(in the rows, 128 means zero)
The rows of T fall into a few groups, and each row is roughly a mix of its group's hidden directions.
T, 136 rows:
[[ 94 146 144 116  85 153  90 111 103 101]
 [120 112  91 150 146 129 122  99 108  68]
 [183 156 180 117 132 121 148 116 140 140]
 [109 163  99 131 122 129 140  73 168 142]
 [ 80 177 141 103 105 130 161 111 133 126]
 [155 118  88 134 162 109 155 157 160 158]
 [132 117 157 117 105 124 125 126 126  52]
 [100 131 107 123 143 173 142 124 168  82]
 [132 136 151 172 121 148  89 179 129 144]
 [163 130 122 154 149 172  92 136 170 128]
 [ 75 148 170 105 130 116 135 159 156 128]
 [113 138 166 118  86 106 123 103 179 118]
 [137 151 112 138 166 106  67 140 112 150]
 [187 166 168 125 141 109 130 111 119 132]
 [103 130 120 127 149 115  82 164 144  79]
 [ 74 164 166 112 119  99 145 140 138 131]
 [105 120  77 122 167 154 104 138 160 143]
 [110 136 102 149 126 130 128 136 115 204]
 [165 139 118  86  93 137 106 162 115 160]
 [163 162 165 134 109 111 154 113 112  85]
 [161 124 139 100 148 144 177 102 163 106]
 [126 114 188 120  87 159 114 138 103 122]
 [128 155 162 134 133  79 165 144 123  90]
 [ 90 123 152 116 100 139 102  85 100  97]
 [160 144 129  97  95 138  98 166 122 168]
 [107 179 101 129 122 129 127  79 163 134]
 [ 87 175 154  96  95 118 138 121 147 140]
 [ 93 135 152 115  93 150 102  86  99 108]
 [109 151  93 132 118 144 142  68 160 139]
 [101 112 109  98 107  90 164 107  92 110]
 [156 145 148 159 146 159  88 141 171 142]
 [109 123 133 156 152 123 157  94 134  68]
 [150 135 145 154 137 167  88 138 179 129]
 [ 74 167 155 110  97 107 134 122 151 130]
 [140 108  72 179 142 134 109 142 108 125]
 [143  83 151 110 132 113 122 178  89 139]
 [146 118 110 108 162 140 169  79 109 105]
 [152 115 158 138  96  99 102 133  86 165]
 [128 162 107 114  98 150 150 108 147 183]
 [132 145 116 138 141 134 130 133 134 209]
 [120 166 160 155 108 153  92 139 126 169]
 [178 120  73 144 143 160 114 129 129 117]
 [159 141 128 107 125 141 121 171 119 189]
 [129  98 101 132 163 171 131 128  98  86]
 [163 142 144 144 147 161  76 132 162 139]
 [145 125  64 155 170 114 126 142 132 138]
 [114 143  80 138 147 139 138  75 161 135]
 [ 92 145 141 126  92 154 101  89 113  93]
 [153 130 145 101 157 138 177 118 176 124]
 [114 114 125 144 108  93  94 125  66 113]
 [170  91  91 156 168 121 110 140 133 120]
 [ 78 125  81 142 140 140 102 161 143 144]
 [108 132 190 110  77 129 119 118 125 128]
 [122 166 162 161 113 149  82 159 123 126]
 [128 169 106 114 107 151 150  95 146 175]
 [129 133 105 140 139 129 120 123 113 207]
 [122 155 185 124 109 100 121 118 164 156]
 [168 122 149 137  93 104  98 129  90 162]
 [134 133 178 102  77 157 126 106 118 117]
 [108 141  78 139 127 138 136  82 170 141]
 [111 145 118 110 148 177 135 152 171  93]
 [108 152  99 121 133 126 143  61 156 134]
 [106 120 136 155 139 118 146  84 156  74]
 [115 102 108 140 164 158 159 128  97  84]
 [128 175  97 119 104 155 145 105 152 166]
 [108 157  88 131 131 147 130  67 151 124]
 [120 175 107 127 136 125 144  71 158 113]
 [181 100  89 154 152 140 103 142 129 118]
 [104 147 107 149 140  91  93 147  96  90]
 [136 152 167 127 111 111 100 125 173 171]
 [138  84 159 133 121 126 112 184  97 123]
 [114 106 123 109 128 164 177 128 179 137]
 [136 145 146 112  86 103 103 125 170 169]
 [176 183 169 137 121 125 142 129 136 136]
 [124 116 140 118 122 121 109 132 128  47]
 [148 112 103 117 185 124 121 154 174 127]
 [108 138 180  92  99 153 121 134 160 109]
 [151 137 116  92  96 123 119 164 112 180]
 [124 125 123 110 165 122 191 127 169 137]
 [ 76  94  84 131 132 143 108 148 137 152]
 [133 169 105 121 100 154 157 102 155 166]
 [155 134 143  85 113 139 119 155 133 186]
 [149 146 176 116 127 151 121 155 160 172]
 [115 109 107 164 136 140 160 100  79 101]
 [138 106  84 149 164 168 150 147 112 107]
 [114 145 167 114  85 101  99 128 151 164]
 [147 120 148 144 127  85 117 151  82 169]
 [124 181 154 159 111 135  90 161 140 129]
 [138  94 100  90 150 105 168 105 121 101]
 [130  88 153 144 143 111 103 169 108  86]
 [128 172  99 114 113 145 152  93 151 168]
 [186 136 173 106 143 115 144 100 130 131]
 [ 64 115  91 139 128 130 145 161 147 120]
 [152 120 167 129 115  91 120 136  83 167]
 [162 149 135 113 130 132 107 161 122 191]
 [144  88 170 130 125 125 121 176  91 121]
 [109 169  99 167 128 105  99 147  93 132]
 [130 166 103 113 112 147 153  94 147 176]
 [137  86 168 132 116 128 113 177  95 135]
 [131 147 165 165 110 142  93 177 128 117]
 [124  98 155 149 150 114  96 155 107  78]
 [118 129 172 103 108 145 163 162 152 161]
 [129 115 171 140 108  85 110 144  91 160]
 [134 152 118 143 134 136 145 130 133 206]
 [144 144 103 156 139 102  93  89 121  85]
 [107 140 191 102 104 148 132 135 142  98]
 [144 133 162 133 130  68 124 122  80 125]
 [104 129 193 118  92 148 122 147 110 119]
 [127 134 194 113  94 153 126 141 112 101]
 [122 137 170 109  78 175 122 121 124 107]
 [153 138  68 140 172 130 123 157 142 137]
 [ 90 179 135 115 126  97 171 109 126 120]
 [139 123  71 141 127 109 131  98 117  78]
 [140 132 158 133  99  91 120 129  80 170]
 [141 116  64 139 125 120 121 105 116  82]
 [158 143 140 155 132 163  89 139 178 124]
 [172  97  87 160 149 145 105 145 111 131]
 [163 187 151 147 108 133 142 126 127  93]
 [124 129 166  99 116 109  94 153 179 141]
 [126 175 102 111  97 156 149  96 146 156]
 [188 145 178 119 124 122 125 105 118 146]
 [110 120  99 152 129 143 166  89  80 119]
 [ 97 118 169 122 109 139 153 148 170 166]
 [179 168 160 131 108 163 131 119 149 136]
 [ 85  95 114 155 149 131 177 115 143 111]
 [172 166 165 134 108 127 167 110 124 110]
 [102 137 155 114  84 151  96 122  95  96]
 [112 146 153 130  94  86 127 123 170 168]
 [157 136 160  90 109 116  93 141 167 153]
 [104 132 108 125 146 160 119 149 185  92]
 [188 130 162 110 131 140  92 101 124 115]
 [120 144 168 137 136 134 155 172 135 179]
 [ 99 104 111 138 111 124 158  98 158  77]
 [132 103  90  88 157 114 160  94 117 109]
 [ 90 115 118 114 121  89 177 120  89 128]
 [133 114  74 131 139 134 150 134  82  89]]
In each list below, two rows fit none of the groups, and each other row fits one group, some only roughly. Which are they? Name them in the order they come.
  J_406: [143 129  94 135 139 125  93  80 127  80]
  J_700: [ 88 117  82 131 128 162 113 153 164 145]
  J_380: [109 149 119 154 133  93  77 156  94 137]
  J_511: [118 161 172 145 111 115 114 137 166 170]
  J_535: [124 110 172 111 137 127 138 177 136 175]
  J_375: [124 119 185 100  98 157 132 117 148  96]
  J_717: [127 121  81  87 144 109 171  98 128 116]
  J_168: [ 94 112 105 150 148 113 170  96 122  89]
  J_9: [127 160 127 157 111 131  97 178 152 164]
  J_204: [123  94 145 152 137  89 116 150  93  84]
  J_770: [100  93  81 137 118 152 125 119 120 176]
	J_535; J_204
  J_543: [195 148 159 122 131 145 139 103 125 150]
  J_642: [163 152 140  89  87 108 107 131 137 166]
  J_659: [130 125 108 162 174 109 127  93 103  89]
  J_369: [105 105 120 141 134 133 178 107 142  73]
  J_241: [173  79 110 160 130 140  97 119 105 133]
  J_522: [121 139 149 118 101  90 102 108 161 176]
  J_790: [130 138 135 153  96 108  79 131  78 108]
  J_432: [122 160 160 126 122  80 111 109 137 176]
  J_588: [122 149 103 131 163 128 152 136 146 192]
  J_288: [132 121 198 128 129 133 131 160 138 163]
  J_853: [ 87 112  75 132 132 161 101 131 140 155]
  J_222: [163 111  94 184 152 157 120 130 126 117]
	J_288; J_222
  J_464: [162 120  77 151 172 106 137 134 105 133]
  J_832: [126  95  95 163 144 141 176 121  99 107]
  J_831: [147 104 174 135 106  85 111 124  95 154]
  J_30: [167 127 143 128  95 104 117 108  84 167]
  J_362: [ 72  88  89 130 126 113 103 135 111 123]
  J_601: [120 141 150 122 117  80 124 108 159 182]
  J_850: [116 148 178 131  95 123 107 122 178 145]
  J_85: [ 93 132  76 142 118 155 156 130 139  89]
  J_960: [187  90 107 149 148 141 104 126 125 107]
  J_223: [115  94  99 151 153 147 163 104  89 108]
  J_826: [115 146  98 159 138 168 125  78 155 138]
  J_996: [ 92 180 155 112 101 112 161 113 123 133]
  J_678: [167  99 158  97 126 121  94 171 124 121]
	J_832; J_678
  J_83: [141 102  97  92 136 120 168 108 104  88]
  J_736: [ 96 152 173  94 127  98 162 119 119 149]
  J_696: [118  97 122 111 100  94 164 120  79 110]
  J_258: [ 68 108  83 140 134 111 118 150 114 116]
  J_858: [155 120 139 146 148 173  97 149 165 159]
  J_825: [150 118  87 147 158 164 127 153 101  92]
  J_121: [120 153 135 159 133  84 104 143  76 144]
  J_488: [117 126 177 116 140 161 158 156 156 160]
  J_981: [139 122  94 151 138 123 108  92 138  67]
  J_368: [148 101 133 110  85 102 126 110  83 161]
  J_677: [116 182 165 148 114 131  88 141 129 153]
	J_696; J_368
